In the rows, zero is written as 128.
Named moves, each a turn or a mirror, and the order they were made in; the first pair answered:
F:
[139  95 142 121 136 108 161 124 156 120 127 116 180 128 140 147  99 107
 132 133 128  93 127 137] |-> [127 134 144  86 123 109 173 115 145 133 122 136 173 136 151 143 111 107
 136 146 136 105 132 109]
[ 73 133 134  71 115 128 173 115 104 133 133 160 143 142 118 162 154 121
 148 136 113 135 152  99] |-> [ 97  51 130 147 140 127 147 130 130 110 141 116 159 121  98 164 131 124
 138 109  95 113 141 153]
[117 129 160  44 107 127 152 116 139 170 112 162 138 169 148 136 145  88
 139 154 157 149 116  82] |-> [154  17 152 145 141 124 121 132 171 140 122 104 160 140 121 141 113  91
 128 121 132 117 105 152]
B:
[128 122 103 161  95 107 137 143 120 111 149 122 101 135 132 153 115 110
 116 128 100 113 144 141] |-> [ 98 121 129 123 149 107 151 123 123 110 159 116 117 134 118 173 131 112
 158 122 143 135 123 144]
[165 107  92 148 122 138  69 161 155 135 121 138  93 125 126  93 121 141
 108 133  94 118 130 140] |-> [120 109 115 125 179 146  76 128 126 119 158 131  99 145 108 117 154 150
 154 110 127 144 101 168]
[123 125 124 145 141 136 111 139 132 124 126 126 126 122 112 129 125 134
 133 120 137 146 111 126] |-> [132 123 125 145 133 132 110 143 141 127 119 125 124 118 116 127 119 132
 128 125 133 141 115 121]
K:
[108  68 152 179 128 121 216 102 137  83 170  60 179 148 124 166  96 183
 155  96  91 105  91 197] |-> [148 135 185  99  95 116 223  81 198 148 126 112 212 160 182 117  76 110
 159 165 108  68 132 137]
[168 135 146  98 102 153 126 111  93 152 118 141 135 130 117 122 147 105
 106  94 140 123 152 161] |-> [159 124 141 112 108 154 124 115  80 139 128 131 128 126 106 133 151 118
 106  81 136 130 146 172]
[125 124 131 161 134 145  68 106 105 115 154 126 102 165 123 124 153 119
 131 113 125 114 139 175] |-> [140 149 143 130 121 144  68  97 127 137 137 144 114 171 143 106 147  91
 132 140 131  99 153 151]
L:
[101 112 167 138 172 142  91 108 137 144 131 116 179 132  82 146 142 145
 156 121 149  97 104 146] |-> [110  99 160 158 169 143  84 126 142 144 123 104 169 118  73 145 131 159
 146 116 143 103 104 141]
[121 118 139 127 149 135 145 125 136 118 115 118 130 127 124 135 122 129
 133 138 143 138 117 108] |-> [122 118 138 127 147 137 145 128 137 120 115 118 127 124 122 136 121 133
 130 138 141 139 117 108]
[ 86 149 156 115 148 148 181  98 131  99 154 162 148 147 155 160 128 130
 176  84 167 147 108 180] |-> [ 98 129 169 131 170 160 155  99 150 108 150 156 141 136 147 146 123 129
 184  76 176 150 107 186]
Now pairs of rows:
(two moves a pair)
[122  91 125 183 128 138 105 111 165 171 152 134 151 161 159 123 107 123
 168 133 133  73 154 176] |-> [131  86 120 194 119 136 103 122 170 176 141 130 147 150 156 121  98 128
 158 134 126  76 158 168]  L then K
[117 180 136  60 119 108 168 127 126 141 126 142 144 126 148 134 134 126
 132 162 146 133 153  72] |-> [143  64 120 175 150 111 130 135 137  96 154  84 160 111 120 141 117 134
 117 116 111 101 136 168]  F then B
[173 133 155 115 171 169  95  85 152 144 138 122 142 131 138 126 130  97
 178 119 191 127 116 148] |-> [214 110 137 147 131 159  93 129 180 153 102 112 139  97 139 117  93 108
 137 135 165 114 134 126]  K then B
[160 165 127 100 107 105 139 136 140 128 142 123 113 151 154  94 111 128
 120 141 120  89 112 127] |-> [144 164 131 102 126 114 133 119 124 119 159 122 109 167 152  96 129 131
 134 127 124  92 104 148]  L then B
[157  78 120 189 136 145  79 125 125 111 159 106 107 135 125 109 141 129
 144  95 107 120 126 184] |-> [178 137 140 123 112 143  85 108 162 162 126 149 125 148 166  77 131  78
 145 145 125  96 156 132]  K then F
[121  96 165 114 173 128 120  75 128 117 174 132 166 172 143 124 129  93
 166 122 150  85 125 175] |-> [112 159 173  68 164 136 120  82 122 145 155 163 133 176 150 109 140  99
 170 139 168 116 135 119]  L then F
[101  68 117 165 172  83 118 178  98 116 117  67 138 126 101 160 134 116
 158 117 135 134  73 179] |-> [138 136 137  90 126  75 133 166 148 175  72 118 167 136 155 124 112  52
 151 185 147  94 113 115]  L then K
[ 86 188 112  82 141 142 144 127 138 164 139 153 134 158 105 115 122 111
  96 148 123 136 113 129] |-> [ 93 160 113  88 155 131 153 156 160 165 117 132 143 124  88 128 100 127
  94 147 135 149 107 113]  K then B
[106 153 126 144  92 109  75 141  97 139 187 141  88 181 147 113 124 123
 145 114 125 127 113 164] |-> [120 102 162 131 162 100  82 149 161 151 163 109 135 139 128 132  95 114
 177 117 173 132  96 159]  B then F
[144 120 114 153  90  94 168 161 159 103 109  99 144  85 132 170  92 133
 116 133 132  76 132 120] |-> [113 140 104 146  88  99 183 165 120  89 124 104 123  92 119 189 113 162
 121 121 134 104 121 117]  F then K
[158 103 133 177 137 131 106 123 150 124 132 102 173 130 127 120 114 113
 119 117 102  86 122 168] |-> [150 123 153 135 155 130 111 102 162 143 129 116 191 139 137 116 121  94
 143 130 128  87 122 156]  B then K
[118  70 125 125 165 101 177 122 125  94 143  89 187 112 105 179 113 131
 138 125 148 117 105 163] |-> [148  84 106 125 104  90 187 143 138 106 116 101 190 104 126 168  89 118
 102 152 122  91 128 138]  B then L
[ 84 146 138  85 152 135 158  92  98 111 154 134 143 145 127 153 159 131
 159 114 144 136 107 149] |-> [112  90 111 147 134 119 158 154 117  97 126  96 130  92 103 167 119 172
 117 103 119 143 104 141]  B then K
[145 141 159 101 181  80 142 122 154 137 121 133 134 121 121 153 130 104
 185 132 150 136  93  95] |-> [160 120 151 132 181  83 130 149 165 138 107 121 121  99 111 149 117 122
 170 123 142 145  96  92]  L then L
[127 152 124 113 101 131 118 131 142 109 110 145 135  95 109 108 136 162
 136 165 116 154 144  96] |-> [120 163 132  97 106 132 121 118 140 110 116 151 143 106 118 109 144 153
 146 170 121 150 143 100]  L then L
[128 193 141 126 143 141 119 127 111 133 143 135  98 152 129 117 166 140
 146 137 123 148 109 116] |-> [167 163 154 137 143 137 104 125 161 153 126 131 127 142 146  95 139 104
 136 153 119 110 125 126]  F then K
[150 155 125 133  83 128 140 138 150 144 100 152 138 133 157 104 108 115
  99 162 102 100 154 106] |-> [102 123 128 162 142 145 130 100 100  99 165 127 133 164 131 129 152 132
 139 108 110 116 119 181]  F then B
[116 132 156  85 107 112 175 120  98 139 166 129 124 144 122 148 122 112
 133 137 121 116 126 165] |-> [140 101 163  97 120 106 172 135 132 146 148 113 141 119 118 150  98 107
 131 142 128 109 126 162]  F then B
[157  99  99 170 107 107 150 204 142 131  75  98 134  80 104 150 106 135
  56 147 126 121 167  86] |-> [122 177 110  94  85 104 186 170 112 142  82 138 141 114 131 153 133 118
  74 171 141 124 173  54]  F then L
[131  91 107 117  84  90 177 168 150 133  98 155 154  97 114 165 114 135
  99 176 132 110 117 110] |-> [ 98  77  94 148  97  98 169 156 101  96 140 141 133 118  96 180 144 160
 106 140 120 124 101 153]  K then B
[103 141 104 127  77 120 152 148  83 100 125 130 108 113 137 157 122 168
  99 126  89 134 121 133] |-> [ 86 165 131  82 105 125 154  95  82 111 146 149 131 148 156 152 147 130
 139 132 113 121 116 149]  L then L
[110 178 121  78 159 105 122 144 115 165 112 159  72  53 121 144  87 146
 162 173 146 249 111  37] |-> [156 107  67 216  98 112  74 171 102 124 132 131  47  57 120 120  67 155
  92 142  53 197 126 111]  B then F
[126 155 149 121 140 151  98 121 126 147 127 135 103 139 128 102 146 129
 135 116 131 154 133 121] |-> [132 147 147 128 140 151  95 134 136 148 119 128 101 128 123 100 135 135
 130 116 130 157 135 114]  L then B
[148  89 149 146 175 158  66 194 128 158 119 113 103  97 122 139 124  83
 134 113 135  95 116 121] |-> [119 167 144  96 142 165  83 177  84 168 127 154  79 131 141 134 156  86
 135 128 139 116 127  86]  B then F
[154  91 119 235 115 143  45 137 120 113 151 119  63 138 113  74 140 144
 100  84  79 131 129 170] |-> [128 130  83 204  46 117 108 141  69  93 152 133  72 149 127 109 145 160
  70 104  55 119 135 149]  L then L
[153 127 146 138 180 156  60 129 162 144 118 123  99 115 128  72 114 114
 152 122 148 120 141 122] |-> [124 174 143 101 169 159  79 125 130 144 122 143  80 130 130  78 138 129
 157 126 157 147 139  97]  K then F
[159  91 159 122 173 123 110  97 161 144 132  94 182 138 123 110 108  89
 127 134 122 106 113 170] |-> [161  71 144 156 169 123 107 122 153 128 131  78 167 121 105 121 100 117
 111 121 108 118 109 175]  K then L
[116 128  95 127 116 118 150 160 105 115 133 127 119 113 113 136 131 147
 122 134 131 155 118 102] |-> [105 145 107  96 125 121 158 132 101 119 145 137 134 134 125 138 145 126
 140 139 143 149 117 108]  L then L
[110 160 150  80 162 137 142  78 114 132 148 156 144 176 151 128 157  90
 165 118 149 130 124 146] |-> [162 130 153  85 143 117 152 131 180 158  83 141 159 113 147 125  97  93
 137 152 153 124 141  92]  K then B
[ 98 182 125 106 116 128 131  84 103 124 114 142  60 153 146 123 166 129
 100 157 124 164 126 107] |-> [101 168 142  82 148 117 147  97 135 138  91 132  79 120 132 138 147 133
 116 167 156 180 117  86]  K then B
[136 126 125 134 148 168 107 100 153 142 101 168 120 147 145 108 122 125
 105 143 110  93 152 124] |-> [117 103 105 167 148 167 112 115 123 110 116 146 105 137 123 131 128 163
  93 118  96 109 137 144]  K then L
[143 134 104 136 114 109 115 167 109 147 124 130  95 123 127 111  94 114
  90 116  90 120 141  86] |-> [128 143  97 126 103 104 133 159  88 135 134 132  99 133 127 126 105 118
  91 117  87 117 137  90]  K then L
[101  86 140 129 219 121 123 139 141 127 116  91 121  91  82 155 127 156
 167  97 174 174 111 120] |-> [148 109  84 156  87 100 147 189 139 131  74 112 113  77 114 139  89 158
  81 141 102 128 155  82]  B then L
[158 107 135 126 153 145 110 116 143 132 137 145 104 111 153  84 136 115
 133 104 122 162 133 130] |-> [146 109 131 130 155 145 115 117 129 123 145 144  94 112 145  90 144 130
 135  94 124 173 127 134]  F then K
